128 stands for zero in the data rows.
Some points, each followed by its number:
[132,167,135,142,107,156,111,82,114,116,142,142,83,193,179,192,170,193,
 86,112,132,41] 0
[146,141,123,169,87,159,154,143,127,158,98,119,121,130,148,128,172,140,
 129,163,132,147] 1
[157,173,180,62,190,177,151,168,106,122,119,84,211,91,51,44,23,15,
 143,119,140,159] 2
[109,121,140,80,195,114,109,137,138,109,133,121,171,118,79,95,20,63,
 129,109,126,118] 3
[124,140,113,147,90,156,146,95,147,120,142,155,86,180,174,176,194,182,
 96,110,143,64] 4
[120,116,121,139,140,141,117,119,137,132,74,120,148,96,126,116,95,135,
 112,122,120,147] 5
[116,103,116,167,84,102,135,111,146,139,132,158,94,122,180,166,207,184,
 147,152,101,147] 6
[107,95,80,186,59,80,115,123,150,156,139,129,95,146,181,162,180,173,
 132,143,140,108] 7
[127,134,115,171,70,129,127,102,129,139,137,153,85,160,186,185,224,203,
 134,144,134,110] 8
[168,197,207,63,171,179,155,156,86,128,160,95,162,120,102,73,116,53,
 155,151,127,143] 9
[115,117,125,153,103,126,119,91,152,118,120,153,115,159,166,177,166,168,
 105,111,125,85] 10
[120,90,120,149,110,89,143,153,138,147,116,143,134,73,134,121,150,126,
 179,171,98,215] 11
[117,103,80,184,69,100,119,113,138,136,128,143,89,153,170,178,177,194,
 114,130,135,97] 12
[98,61,84,148,121,75,115,147,151,130,108,128,152,85,114,122,102,141,
 155,141,121,163] 13
[119,84,106,144,114,84,132,150,141,135,150,128,124,114,121,147,159,140,
 193,177,108,173] 14
[135,147,141,160,79,153,148,102,141,133,128,162,92,154,187,175,234,189,
 124,140,120,122] 15
[143,171,155,95,144,157,135,117,115,132,166,120,127,152,117,121,136,110,
 133,107,154,96] 16
[132,165,152,110,130,144,114,89,125,114,186,133,88,203,160,194,169,159,
 93,96,134,22] 17
Which point above is nearest to each new point by angle? Its number follows each.
[157,163,161,103,141,173,154,138,118,127,129,114,135,109,94,84,133,94,
 141,117,136,156] 9
[96,110,106,139,118,103,111,98,155,116,134,155,121,156,166,191,118,169,
 113,114,113,72] 10
[156,164,172,54,221,167,140,183,91,121,152,79,211,84,2,0,0,0,
 162,132,150,178] 2
[109,120,105,134,110,107,125,116,132,133,149,146,96,155,175,161,166,173,
 112,137,130,92] 12
[109,95,113,127,130,87,123,138,141,135,144,127,145,116,129,131,116,119,
 157,146,118,140] 13
[121,110,123,147,113,118,131,137,146,136,115,130,133,122,140,134,151,132,
 132,144,123,141] 6
[135,130,114,160,94,129,133,144,114,148,134,123,88,146,148,136,175,154,
 134,156,130,140] 8
[134,126,109,151,114,144,118,118,122,125,109,112,111,146,126,142,113,147,
 99,119,132,107] 0
[153,171,179,71,197,160,136,160,108,127,83,78,195,59,63,43,33,39,
 128,131,121,189] 2
[154,159,172,50,204,151,133,170,103,115,111,73,204,62,33,26,12,10,
 151,122,122,206] 2
[122,107,128,118,148,124,145,150,135,133,122,131,162,85,108,96,82,92,
 150,137,107,173] 2
[122,96,117,152,100,107,146,126,141,127,125,163,124,120,160,155,187,158,
 151,161,109,165] 6
[157,185,152,127,121,175,133,111,90,133,133,115,104,143,154,134,171,164,
 109,140,131,112] 0
[98,92,114,111,146,91,125,125,151,116,139,152,143,117,121,126,83,105,
 131,106,120,126] 3
[134,127,124,151,106,146,145,131,136,132,104,131,122,129,139,124,141,134,
 116,131,123,136] 1
[173,195,192,64,190,191,161,178,94,134,132,87,192,90,46,26,62,4,
 137,132,146,183] 2
[147,182,158,68,172,151,108,108,100,112,167,97,135,147,99,117,95,106,
 109,83,150,76] 16
[129,113,131,162,93,110,143,134,140,128,134,156,89,137,170,161,202,148,
 134,157,96,157] 6
[139,147,153,97,153,157,145,125,128,118,130,131,143,118,96,99,107,96,
 136,111,142,130] 2
[134,135,126,143,114,126,133,117,120,140,154,132,84,141,149,151,181,155,
 130,138,127,113] 8
[117,113,134,111,153,103,120,120,140,118,151,134,129,129,131,141,117,122,
 142,131,102,124] 3
[146,158,136,118,125,158,140,122,121,141,166,109,105,173,137,144,186,160,
 129,133,147,79] 17
[156,155,166,97,168,147,145,152,122,138,109,91,171,82,85,76,97,67,
 154,148,115,191] 2
[143,133,125,121,144,132,126,145,96,131,138,107,129,118,97,100,99,105,
 130,136,139,133] 2
[110,86,108,135,134,88,114,156,137,132,120,123,151,101,116,120,91,110,
 143,141,119,159] 13
